The same turns and mirrors carry the whole set onto itself, and each row onto the other rows of its family. Which rows share a family with each named row? Give them in list order.
These 15 rows form 3 families of 5 rows each.
Zib: [20 19 14  9  2 -6 -7 11 -6 -3]
vesuv: [ -2  -3 -16  -5 -15   6  -2 -14  -7  -8]
zot: [ 0 32 11  9 -4  2  0  3 -6 -1]
Gemul: [ 14 -12 -13  -4  -9  -1  -8  -8  -6  -9]
kuven: [ 31  10   6  -3 -11  -8  -8   7   4  -7]
selok: [ 18  15  10   2 -42   6  -6 -11 -29 -11]
dozo: [ 17  18  18  12 -28   5  -9  -4 -36  -8]
Gapun: [ 19  16  -2 -10 -24  -2   0  -3  10  -9]
Siv: [ 12  20  14   9 -35   8  -5  -9 -33  -9]
Tez: [ 27  11  17   9 -29   2 -12  -3 -34  -9]
meve: [-12   6  -9   5  -4   8  -1 -11 -14  -5]
mita: [ 14 -10  -5   6   4  -2 -12   0 -15  -7]
kikat: [  0  30   2  -3 -20   5   5  -5   3  -5]
mak: [ 27   9  12   3 -38   3 -10  -8 -29 -11]
roka: [ -3   2  -2  12   8   3  -8  -3 -20  -4]

Which other rows belong to the same family as Zib? zot, kuven, Gapun, kikat
Which other rows belong to the same family as selok? dozo, Siv, Tez, mak

The same turns and mirrors carry the whole set onto itself, and each row onto the other rows of its family. Which rows share a family with each named row? Give them in list order.
These 40 rows form 5 families of 8 rows each.
Tanir: [-11  -8 -23   8   2   9  -8   5   0  20  -7  16  -1  -5 -23  -3]
mufil: [ 16  -9 -14  16   0   9   7   4  -3   8 -26  -3  -4   1 -19  -3]
nifam: [ -6  -3 -12  -6   3   1 -18  -6  -1  15   6  18  12 -10   2  -7]
soro: [ -5   2  -7 -10   7  -6 -21  -8  -6   4  10  22   9   1   5  -5]
mopu: [  7   8   0 -13   2  -1  -1  -7 -14  -1  10   6 -15  28   6 -16]
defeb: [ -6   5  -5  -8  11  -9 -20  -5 -11  -6   9  25   1  14  -3  -1]
kimin: [ -9  -7 -19   2   1   7 -12   0   1  21   0  15   8 -13  -9  -6]
zud: [  1  12   0 -10   7 -13  -7  -6   5 -12   1   1 -19  31  -3   4]
gitu: [  7   0  -7 -12  -5   8   0  -8  -4  19   9   0  -3   2  14 -23]
Nesu: [  1  -2 -17   4  -3  14  12   6  -7  18  -7   0 -24  18 -21 -15]
nuro: [  4  -4 -14  -4  -7  15   6  -3  -1  27   2  -3  -6  -2   3 -22]
fova: [  5   8  -4  -7   3   1   4  -1 -14  -2   4   6 -24  34  -8 -13]
ruvis: [-13  -4  -8  -3 -16  11  -1   5  15   1 -17  -6  -2 -17 -12   1]
suvab: [-12   6   2  -6  -6  -1  -4   6   3 -25 -14   2 -16  14 -19   8]
nop: [ -9   3   5 -16 -12   1 -10  -4  11 -12  -5  -1   5 -11   8  -1]
Fepa: [ 23   2   4  -4   6  -8  -8 -10 -10 -12  -8   4   5  11   9  -4]
Nuta: [-14   2  -5   0  -9   5   1   9   7 -15 -19   0 -17   6 -26   7]
Dobe: [ -4   2 -16   6   1   2   5   6  12   7 -14  -5 -26  22 -27   4]
Moli: [ 16  -5 -10  15   4   4   6   5  -8  -3 -26   1 -11  15 -24   1]
let: [-10   9   7 -13  -6  -5  -9   0   2 -27  -7   3 -10  12  -7   6]
duki: [ 21   3   3   1   8  -8  -4  -5 -13 -17 -13   5  -4  22  -3   0]
rok: [ 21  -8  -6   4  -2   5  -2  -7  -1   9 -14  -3  12 -11   7  -9]
Duzuz: [ -2   8  -8  -1   5  -6   0   2   6  -7  -8  -1 -26  32 -19   6]
Sazok: [-12  -4 -21   9   6   6  -7   8  -5  11  -8  19  -9   8 -31   1]
kos: [  3  11   2 -17   4 -12 -11 -11   8  -6   7  -1  -8  19  12  -1]
rebu: [  2  -5 -18   2  -6  17  11   3  -2  26  -4  -3 -15   5 -11 -19]
riz: [-14  -3  -8   1 -13  11   2   9  12  -5 -20  -4 -11  -6 -23   5]
kela: [  3   6  -2 -16  -1  -6 -10 -13  15   6   6  -5   0   3  17  -6]
zove: [-10   1 -15   5  10  -1 -10   6 -10   0  -4  23 -12  19 -28   3]
fupo: [ 18   0  -3   9   8  -3   1   1 -12 -13 -20   4 -11  23 -17   2]
lat: [  9   5  -2 -15  -1   2  -2 -10  -9   7  12   3  -7  14  15 -20]
suke: [ 18 -11 -12  11  -2   9   3  -1   0  13 -22  -4   5 -10  -7  -6]
viz: [ -4  -3 -20   6  -4   8   6   4  18  19 -15  -9 -17   5 -21   0]
tus: [  1  -1 -10  -9  -5   2  -5  -9  20  19   0  -9   1  -8  10  -7]
kade: [ 23  -3   1  -2   2  -3  -7 -10  -5  -1  -9   0  12  -3  14  -8]
Kuluf: [  2   3 -11   1   1   8   9   5 -12   6  -3   4 -27  31 -19 -12]
zod: [-10  -2  -2 -10 -15   7  -6  -1  14  -3 -10  -5   4 -19   1  -1]
suto: [ -8   5  -9  -2  12  -7 -16   0 -12  -7   3  25  -8  22 -17   2]
baga: [ -2  -4 -17   0  -6   8   2  -2  21  24  -9 -11  -6  -8  -6  -5]
devi: [ -8   7   8 -17  -8  -5 -11  -4   6 -22  -3   2  -1   1   5   2]

Which other rows belong to the same family as Sazok? Tanir, nifam, soro, defeb, kimin, zove, suto
Which other rows belong to the same family as zod? ruvis, suvab, nop, Nuta, let, riz, devi
Which other rows belong to the same family as gitu? mopu, Nesu, nuro, fova, rebu, lat, Kuluf

The same turns and mirrors carry the whole set onto itself, and each row onto the other rows of its family. Which rows share a family with each named row? Give them in list order.
These 32 rows form 4 families of 8 rows each.
duge: [  7  17 -15  10  -1   6  -2  10  -4   5  -7   5]
nul: [ -7 -18  -2   6  15   1  -5 -12  -1 -19  23 -20]
gosa: [ 13  -3 -20   1  -3   7  -5   5   2  17  -2   6]
kado: [ -8 -10 -10 -10   7  -8   1  -5   1 -24   9 -23]
kire: [-14 -16  -4  10  18  -5  -3  -6   5 -16  21 -18]
lono: [  5   3  -7   0 -10  13   8 -18  -1  21  -2   0]
par: [ 15   8 -13  -4 -12   8  -8   2 -10   4  -6   3]
zedef: [18  8 -9  2 -9 13 -4 -9 -7 11  4  8]
Vake: [-19   0   2   9  15   2   3 -13  -2 -22   9 -22]
fali: [-11 -14 -13  -7  12 -10   2  -2   7 -19  10 -21]
kez: [ 22  -3 -15   7  -1  22  -3  -2  -9  10   3   1]
bobar: [  3  10  -5  -1 -12  11   7 -17  -5  15  -4   0]
Naki: [  0   5  -9   2  -7   9   9 -13   3  22  -3   3]
Tifer: [-11  -9   3   7  14   9   2 -20  -5 -20  14 -25]
febad: [-10  -9   1   5  10  -2  -6 -11  -6 -26  18 -21]
Vato: [ 20  -4 -16  -3  -9  13  -7  -1  -6  12  -1   3]
zikup: [ -6 -20 -14  -7  12  -5   2  -6   5 -17  13 -23]
bibi: [  9   8 -17   0  -7   2  -5   9  -1   9  -7   6]
sero: [ -1  12  -6   1 -10   7   8 -12   0  17  -6   2]
sogav: [ 18  12 -10   4  -8  16  -5   0 -15   0  -4   0]
pibi: [-10 -22  -9  17  20  10  -5 -10   1  -9  15 -20]
gula: [ -6 -13  -2  12  11  12  -8 -15 -12 -21  13 -24]
poka: [-16  -7  -1   8  14  -7  -4  -5   1 -23  17 -18]
babaf: [ 16   3 -13   5  -3  11  -2  -6   0  18   6  11]
laf: [ 12   1 -20  12   5  12  -1   8   3  16   0   6]
ruke: [12 17 -9  3 -8  7 -4 -4 -5  8  0 10]
Vosa: [-17   1  -2  14  11   2  -7  -7  -9 -25   5 -21]
donik: [ -4 -17 -11 -10   8  -3   0  -8   0 -22  13 -25]
Dag: [-21  -7  -3  12  20   1   5 -10   7 -14  12 -19]
rini: [  9  12 -13   6  -3   5  -1  -1   2  15   2  12]
soke: [-21  -7  -8  19  19  -1  -4  -1   4 -14   8 -17]
Fav: [-12 -16  -2  11  20   8   4 -17   3 -11  17 -22]

Which other rows belong to the same family as gula? duge, kez, sogav, pibi, laf, Vosa, soke
Which other rows belong to the same family as Vato? gosa, par, Vake, Tifer, bibi, Dag, Fav
Which other rows belong to the same family as kire? nul, zedef, febad, poka, babaf, ruke, rini

